Each named turn below is shown by a few rows before and after it. Which turns, in which order, take the first row of each later pair to the second? The first pair is answered.
j_113 (before -> after):
[8.5, 7.7, 2.5, -10.7, 27.7, -4.1, 14.9, 8.2, -0.5, 1.7, -2.1, -26.4, -1.8, 11.2, -13.1, -11.4, 7.2, 20.8, 29.6, -23.7, -2.5, 8.3, -11.5, 5.5, 6.5, 0.3, 1.0, 1.4, -7.9] -> [-3.7, 6.7, 11.7, -2.4, 37.7, 4.6, -0.5, 13.2, -9.0, -16.4, -0.6, -10.8, -6.3, -19.1, 3.7, -18.5, -0.5, 0.4, 16.1, -9.7, 15.2, -3.2, -10.5, 7.8, 22.2, -5.9, 10.0, 10.3, -10.9]
[11.8, 11.6, 28.6, -10.1, -11.3, 2.7, 23.6, -2.9, -8.5, 42.0, 17.4, -25.3, -32.1, 8.1, 33.5, 12.3, -9.2, -8.4, -8.2, -15.7, 23.6, 14.7, -30.5, 23.8, 22.5, -11.3, -25.6, 13.3, 5.1] -> [3.6, 0.5, 32.1, -11.1, -9.9, -12.7, 24.4, -1.2, -7.3, 32.7, 13.6, -22.3, -27.8, 0.8, 41.5, -5.4, -10.4, -19.7, 5.2, -23.8, 10.3, 9.0, -43.5, 24.0, 26.0, -12.9, -23.2, 7.0, 5.6]
[18.3, 2.3, -24.1, 1.9, 4.0, -8.6, 15.0, -15.3, 8.5, 8.4, 5.7, -18.4, 27.1, 38.5, -46.1, 3.0, 19.1, 17.1, 43.6, -19.3, -23.0, 23.3, 13.0, -19.3, -21.7, 6.3, -12.2, -21.1, 28.4] -> [-16.1, -2.9, 1.5, 20.7, 19.6, -1.4, -28.9, 0.8, -1.6, -60.1, 5.2, 21.4, 31.1, -36.9, 3.8, -30.0, -9.1, -42.1, 23.6, 13.2, -4.1, -5.0, 3.4, -3.8, 20.1, 0.2, 3.5, -3.1, 9.6]
j_464 (before -> after):
[-2.2, -4.0, -26.2, 10.8, 5.0, 20.5, -1.0, -22.1, 5.9, 0.6, -2.6, 14.5, 17.9, 4.6, -35.5, 11.0, 15.9, 23.8, 6.0, -0.4, -12.6, 23.5, 32.1, -25.1, -5.2, -4.9, -2.5, -6.4, -22.0] -> [2.6, -19.2, -23.3, 8.3, -4.5, 3.0, 3.1, -27.7, 8.8, 9.2, -1.8, 7.5, 22.1, 11.0, -24.2, -7.9, 7.5, 17.3, 15.0, -22.7, -46.1, 15.2, 12.8, -21.7, -2.5, -14.3, -1.0, -19.8, -19.2]
[20.1, 11.9, -52.3, -33.6, 2.8, -5.3, 62.4, 6.0, -16.2, 41.1, 30.1, -22.9, 16.3, 13.4, -4.6, 4.5, -22.2, -11.3, -3.8, -10.4, -14.8, 28.9, 4.0, -0.1, 13.1, -29.8, 16.7, -1.8, -3.7] -> [2.7, 4.0, -40.5, -35.6, 8.9, -30.3, 50.9, 15.7, -23.7, 16.1, 26.4, -29.7, 24.3, 6.0, 16.4, -18.0, -29.2, -32.6, 14.7, -12.2, -27.8, 16.4, -11.7, 13.6, 15.0, -20.5, 27.1, -9.9, 13.1]
[10.0, 12.3, -21.2, 5.5, 15.5, 8.0, 7.8, -24.7, -8.1, -1.7, 12.1, -0.9, 5.5, 10.9, -27.6, 29.8, 35.7, 15.6, 0.4, 2.5, -22.9, 18.2, 19.2, -26.4, 4.0, 9.0, 2.5, -12.9, -11.7] -> [14.4, -5.7, -17.6, 1.3, 10.3, -5.1, 18.7, -21.2, -6.2, 3.2, 7.7, -9.7, 8.3, 13.7, -17.5, 9.3, 27.3, 4.7, 17.3, -12.2, -44.9, 9.9, 1.1, -22.6, 7.1, 0.3, -3.1, -23.6, -4.8]
j_141 (before -> after):
[14.6, -5.1, -16.1, -4.4, 1.1, -6.3, 0.7, -10.8, 2.5, -12.5, 8.9, 16.9, 19.6, -10.0, -5.3, -18.2, -2.0, -17.9, 21.6, -13.8, -25.6, 24.8, 0.4, -7.9, 3.4, -12.8, 14.8, -11.5, -10.0] -> [5.6, 1.4, -13.2, 10.3, 3.8, 18.0, -11.2, -6.3, 3.3, -18.6, 3.5, 26.3, 9.8, -20.1, -9.1, -1.7, 0.0, -11.9, -8.9, 6.6, 0.1, 25.1, 18.7, -12.7, 3.5, -10.0, 7.3, 3.3, -29.3]
[-4.1, -21.3, 2.0, 24.7, 38.6, -0.8, -16.8, -4.5, 2.0, -23.4, -15.5, 3.0, -27.8, -31.0, 47.8, -4.8, -18.3, -22.6, -10.6, 9.5, 0.9, -28.4, -34.2, 27.2, 1.1, 10.4, -23.4, 7.2, 10.1] -> [11.1, -28.7, 5.6, 21.6, 29.0, -9.7, -10.5, -12.2, 5.6, -16.2, -10.6, -3.2, -21.5, -26.2, 49.9, -16.8, -19.1, -25.6, 8.5, -6.2, -22.3, -26.5, -43.7, 20.2, 0.6, 4.2, -22.5, -6.4, 6.0]
[0.8, -12.5, 30.9, 12.4, 3.3, 3.7, -19.5, -0.8, 3.0, -0.2, 4.2, 8.6, 3.1, -19.7, 29.2, -33.6, -13.3, -7.0, -25.2, 0.3, 10.5, -30.1, -7.0, -2.4, 29.4, -38.4, 3.7, 18.2, 1.3] -> [-7.1, -2.5, 29.4, -4.9, 15.2, -6.3, -11.4, 7.3, -3.9, -8.5, 4.5, 2.5, 0.9, -17.9, 31.5, -29.5, -11.2, -13.4, -16.1, 1.4, 26.4, -34.7, -14.5, 7.6, 22.2, -32.0, 7.2, 20.2, 15.1]
j_340 (before -> after):
[13.2, 42.1, -21.4, -36.7, 20.6, 21.0, 40.2, -17.3, -26.7, 23.7, 20.7, 11.7, -7.9, 4.3, -24.1, 49.8, 20.9, 11.8, 0.5, 18.1, 51.7, 24.8, 28.8, -5.5, -17.8, 3.3, -10.2, 15.6, 6.4] -> [23.8, 27.6, -18.7, -11.9, -2.9, 40.0, 27.4, -18.2, -5.1, 46.2, 8.3, 4.5, -16.3, 12.4, -29.2, 40.6, 22.1, 43.7, -26.0, 9.8, 34.7, 17.5, 30.2, -17.8, -12.0, -6.6, -23.8, 14.2, -15.0]
[3.8, 0.1, -7.2, 22.4, -31.4, 6.7, 15.5, 2.3, 25.2, 37.3, -16.2, -14.3, -12.4, 27.0, -2.3, -11.3, 9.3, 36.8, -11.5, -35.8, -15.8, 24.0, 18.5, -34.4, -5.6, -6.3, -9.4, -7.5, -0.1] -> [-21.2, 16.1, -19.3, -10.3, 7.7, -17.8, 23.5, 4.4, -10.8, -15.5, -7.3, -11.5, 9.3, 27.7, -12.6, -8.2, 19.2, 1.2, 34.3, -20.4, -5.1, 37.7, 24.9, -16.8, -23.5, 18.1, 15.3, -13.0, 33.8]
[-3.8, 1.1, -15.5, 20.1, -10.0, 12.2, 12.0, -32.2, -14.4, 2.8, 28.1, -30.1, -2.6, -45.5, -50.3, 1.6, -21.0, -13.0, -17.8, -1.9, 24.3, 44.1, -1.6, -29.9, 11.5, -12.2, 28.7, 9.5, -3.1] -> [-7.5, -2.4, -12.4, 27.2, -17.1, 9.9, 6.3, -35.7, -7.4, 2.0, 24.1, -32.8, -1.2, -42.5, -54.5, 5.2, -14.6, -4.1, -20.3, -5.6, 22.5, 43.5, -1.8, -33.8, 8.8, -8.0, 27.1, 6.9, -14.7]
j_423 (before -> after):
[-21.7, 7.5, 11.0, -27.3, 34.2, -9.7, 43.4, 9.4, -17.3, 21.5, 34.3, -1.9, 2.3, 11.8, 6.9, -2.6, -23.7, -48.1, 30.1, -0.4, 2.3, 8.3, -3.2, 51.6, 20.5, -31.1, 2.0, -50.8, -57.8] -> [-47.4, -19.8, -0.6, 4.5, 16.1, -27.6, 2.9, 24.9, 1.3, -9.4, 11.7, -28.3, 21.5, 33.0, -37.1, 2.0, 12.4, -4.9, 33.3, -18.5, -35.7, 7.1, 10.8, 39.9, -8.7, 2.6, -10.2, -66.9, -61.4]
[-13.9, -16.6, -5.7, 16.0, -8.4, 24.5, 2.1, 3.6, 8.6, -39.7, 10.5, 29.8, 36.1, 9.1, -36.8, 25.3, 19.6, 9.4, -35.4, -13.4, 5.6, 21.8, 48.7, -29.2, -15.5, 28.3, 7.9, 5.3, -50.2] -> [5.4, 11.4, 1.7, -16.9, 11.3, 37.0, 31.9, -6.5, -10.3, -14.4, 31.5, 52.6, 20.0, -11.7, 2.4, 17.7, -9.0, -32.6, -34.3, 2.6, 40.8, 22.9, 34.4, -12.4, 7.7, 2.6, 10.1, 19.0, -42.2]
[-3.0, 14.4, -9.1, -6.3, 24.4, 10.2, 3.4, -11.0, -36.4, 15.6, 8.5, 1.5, 40.0, 44.1, -35.8, -14.2, -43.6, 20.9, 29.3, -35.0, 12.1, 23.1, 31.5, -29.7, -29.6, 7.7, 8.4, -4.0, 23.1] -> [16.4, 7.7, -3.6, 2.4, 3.7, 27.0, -4.8, -15.3, -25.2, 33.8, 10.7, 6.3, 37.0, 37.5, -31.6, -18.8, -53.8, 28.6, 11.2, -35.0, 1.5, 20.3, 32.6, -42.4, -11.5, -12.0, 2.1, -5.0, 2.0]
[-28.9, -5.8, 13.9, 24.1, 14.2, 12.2, -22.0, 34.7, -9.3, -22.0, -19.4, 24.8, 4.0, -7.8, 20.1, -23.8, 0.9, -13.9, -34.1, -11.6, -40.7, -7.0, -39.8, -3.7, -6.4, -0.9, -6.0, -7.0, 7.7] -> [-25.7, 7.7, 13.4, 10.7, 21.6, 20.5, -11.4, 29.4, -20.5, -15.6, -9.5, 27.6, -1.9, -10.6, 34.8, -26.5, -9.2, -28.2, -30.1, -7.7, -27.3, -9.3, -41.8, 2.2, 0.0, -7.6, -2.8, -0.5, 11.4]
Now pairs of rows:
Each pair is 2 to 3 turns apart.
[2.3, 14.9, -29.9, -4.9, 14.8, 41.6, -16.5, -32.5, 17.2, -28.1, -4.2, 40.7, 18.9, -26.5, -36.8, 38.0, 12.1, 8.6, -10.4, 14.6, -5.3, 37.5, 32.7, -21.0, 3.0, -11.4, 20.9, 3.2, -37.0] -> [14.7, 16.6, -22.6, -5.4, 4.9, 45.7, -7.0, -30.8, 16.5, -5.7, -5.8, 47.6, 9.2, -32.0, -25.4, 33.5, 3.9, 4.1, -21.8, 14.5, -0.8, 31.7, 28.2, -20.8, 17.1, -28.7, 14.6, 4.8, -41.8] => j_340, j_340
[-10.5, -17.8, 4.6, 50.7, -28.4, -12.3, -46.9, 11.3, 23.8, -31.1, -10.5, -1.5, 26.0, -24.3, -5.8, -27.0, -5.8, -3.6, -11.4, -15.2, -43.3, -7.8, -18.2, 1.8, 38.8, -24.4, -3.4, -20.2, -38.3] -> [8.9, 0.4, -6.6, 56.2, -28.6, 21.7, -44.1, 1.1, 26.6, -3.8, -6.3, 9.0, 10.5, -20.3, -29.2, 2.8, 4.6, 21.4, -39.6, 1.7, -12.1, 12.4, 10.3, -15.0, 31.6, -32.9, -6.9, -14.2, -55.6] => j_464, j_464, j_464
[3.8, 0.8, -15.2, -0.2, -5.9, -24.5, 22.8, 11.1, 2.9, 45.4, -17.8, -10.4, -24.5, 30.6, -15.3, -17.5, 15.9, 16.6, 63.8, -38.7, -31.1, -18.5, 2.2, -8.4, -6.7, 11.4, -19.8, -33.1, 49.1] -> [-18.1, -8.3, 0.9, 15.0, 1.0, -27.1, 4.0, 19.9, 2.8, 6.8, -21.4, 1.6, -12.0, -6.4, 16.0, -48.6, 2.7, -14.9, 65.3, -35.8, -34.7, -37.8, -16.2, 0.3, 13.3, 10.1, -7.4, -33.6, 47.8] => j_113, j_113, j_113
[10.5, 15.6, 11.3, -23.1, -28.0, 3.6, 30.7, 2.8, 20.4, 61.2, -9.6, -27.5, -19.0, 16.1, 24.1, 15.4, -18.3, 20.2, -12.0, -15.8, -21.4, -10.6, -26.1, 17.1, -17.8, 2.5, -27.1, -2.2, 12.2] -> [-22.2, 37.6, 0.6, -54.2, 15.0, -13.3, 30.2, 7.6, -15.6, 10.0, 5.0, -19.9, -11.5, 9.5, 10.0, 31.0, -5.9, -11.4, 21.9, 6.6, 12.2, 0.1, -6.8, 32.3, -33.3, 26.6, -1.6, 5.5, 35.4] => j_340, j_340, j_464
[-7.1, 6.3, -0.8, -22.0, 3.3, 27.3, 21.4, -8.2, -5.9, 37.5, -1.1, -9.7, -12.6, 24.2, -2.4, 48.7, 12.1, 25.3, -21.2, -1.8, 14.2, -15.6, 35.8, 16.4, -5.4, 38.6, -11.4, 4.4, 49.7] -> [4.2, -3.0, -18.5, -23.4, -2.2, 19.9, 22.2, -19.6, -3.6, 32.7, -1.5, -9.1, 6.1, 41.4, -24.4, 41.2, 23.1, 29.7, 1.9, -18.8, -17.7, -2.8, 39.5, 4.2, -4.2, 35.4, -6.4, -17.5, 44.6] => j_423, j_340, j_464
[12.6, -7.8, 13.8, 24.3, -4.1, 13.3, -11.6, -13.9, 15.6, 36.0, -3.9, 9.7, -26.3, -22.9, 27.9, 0.4, -21.9, -6.6, -56.9, -8.8, 7.0, -18.0, -18.7, -10.9, 21.3, -10.6, -16.0, 5.3, -18.2] -> [5.9, -21.9, 14.1, 20.7, -8.4, -9.0, -12.4, -11.4, 15.8, 21.2, -5.5, 3.3, -13.6, -24.2, 32.5, -16.1, -23.7, -17.6, -38.8, -23.9, -18.8, -22.5, -34.5, -4.7, 19.9, -12.6, -12.4, -1.6, -15.1] => j_113, j_113
[-21.0, 3.2, 27.0, -14.7, 13.7, -24.2, 10.6, 9.8, -16.5, 3.9, -1.9, -7.3, -10.5, -10.0, 43.8, -19.6, -18.7, -28.8, 6.3, 0.0, 6.9, -29.9, -35.9, 30.3, 25.9, -1.4, 5.7, 13.0, 20.1] -> [-14.9, 0.1, 24.8, 27.8, -15.2, 12.8, -20.8, 11.0, 11.0, 17.1, -20.6, -6.0, -23.3, -8.5, 13.0, 12.2, -2.9, 31.2, -51.6, 10.4, 19.8, -32.7, -5.2, 6.7, 20.6, 6.3, -14.9, 18.6, -16.5] => j_464, j_340
[3.8, -21.2, -1.6, 66.1, -10.9, 12.2, -53.1, -0.3, 5.9, -26.0, -44.1, 24.6, 12.1, -39.3, 11.7, -54.6, 9.7, -1.0, -35.6, -13.6, -25.6, -33.9, 7.6, -27.4, 2.7, -18.8, 2.4, -32.2, -38.4] -> [2.3, -8.0, -10.3, 36.2, 18.7, 2.9, -34.5, -7.6, -18.2, -47.0, -27.0, 35.8, 29.4, -56.7, 22.9, -60.9, 4.1, -50.2, 4.7, -6.3, -19.4, -17.6, 6.0, -19.7, 14.8, -26.4, 26.6, -37.3, -22.7] => j_340, j_141, j_423
[-21.4, 13.0, -14.2, -12.1, 18.4, -3.7, 11.0, -2.6, -25.9, -25.6, 23.3, 15.6, 1.3, -14.3, 11.0, 15.3, -1.6, -20.5, 2.2, 15.8, 45.0, 6.7, 20.4, 6.2, -24.0, 4.3, 4.2, 10.4, 7.0] -> [-23.2, -26.9, -0.2, 0.1, -14.1, -39.3, 4.9, 4.0, -2.5, -13.6, 8.2, -15.5, 6.7, -2.4, 32.8, -20.0, -11.2, -10.8, 13.3, -25.3, -20.9, -19.9, -16.5, 10.5, -23.0, 6.5, -10.6, -12.2, 15.2] => j_340, j_113, j_464
[9.2, -4.6, -13.5, 11.1, -18.2, 9.5, -4.1, -14.1, 9.4, 15.6, -9.9, 10.8, 12.1, 5.1, -26.4, 11.2, 11.8, 24.4, -14.2, -11.3, -16.0, 19.6, 20.7, -26.2, -5.2, -5.6, 2.5, -4.8, -22.5] -> [6.7, 13.5, -19.8, -14.9, 10.9, -3.6, 13.6, -15.7, -15.3, -0.9, 7.5, 11.2, 21.5, 8.6, -28.9, 13.9, 9.9, -2.7, 20.1, -7.3, -2.6, 30.1, 22.7, -17.5, -10.0, -0.2, 15.8, -9.7, -3.2] => j_340, j_464
[39.2, 40.7, 4.3, 33.7, 33.7, -12.7, 28.4, -5.3, 3.7, 38.5, 9.7, 17.0, -28.0, -10.1, 33.0, -15.9, -18.0, -60.3, 11.6, -24.3, -12.9, -35.5, 2.3, 9.7, 36.0, -39.0, 3.1, 12.5, 7.4] -> [43.3, 32.8, -3.4, 26.7, 23.3, -19.4, 34.0, -4.4, 5.7, 46.4, 9.9, 10.5, -25.8, 9.1, 25.4, -13.4, -12.8, -48.7, 21.4, -32.7, -27.9, -29.7, -1.6, 9.5, 25.9, -35.9, 6.0, 6.1, 10.6] => j_113, j_113
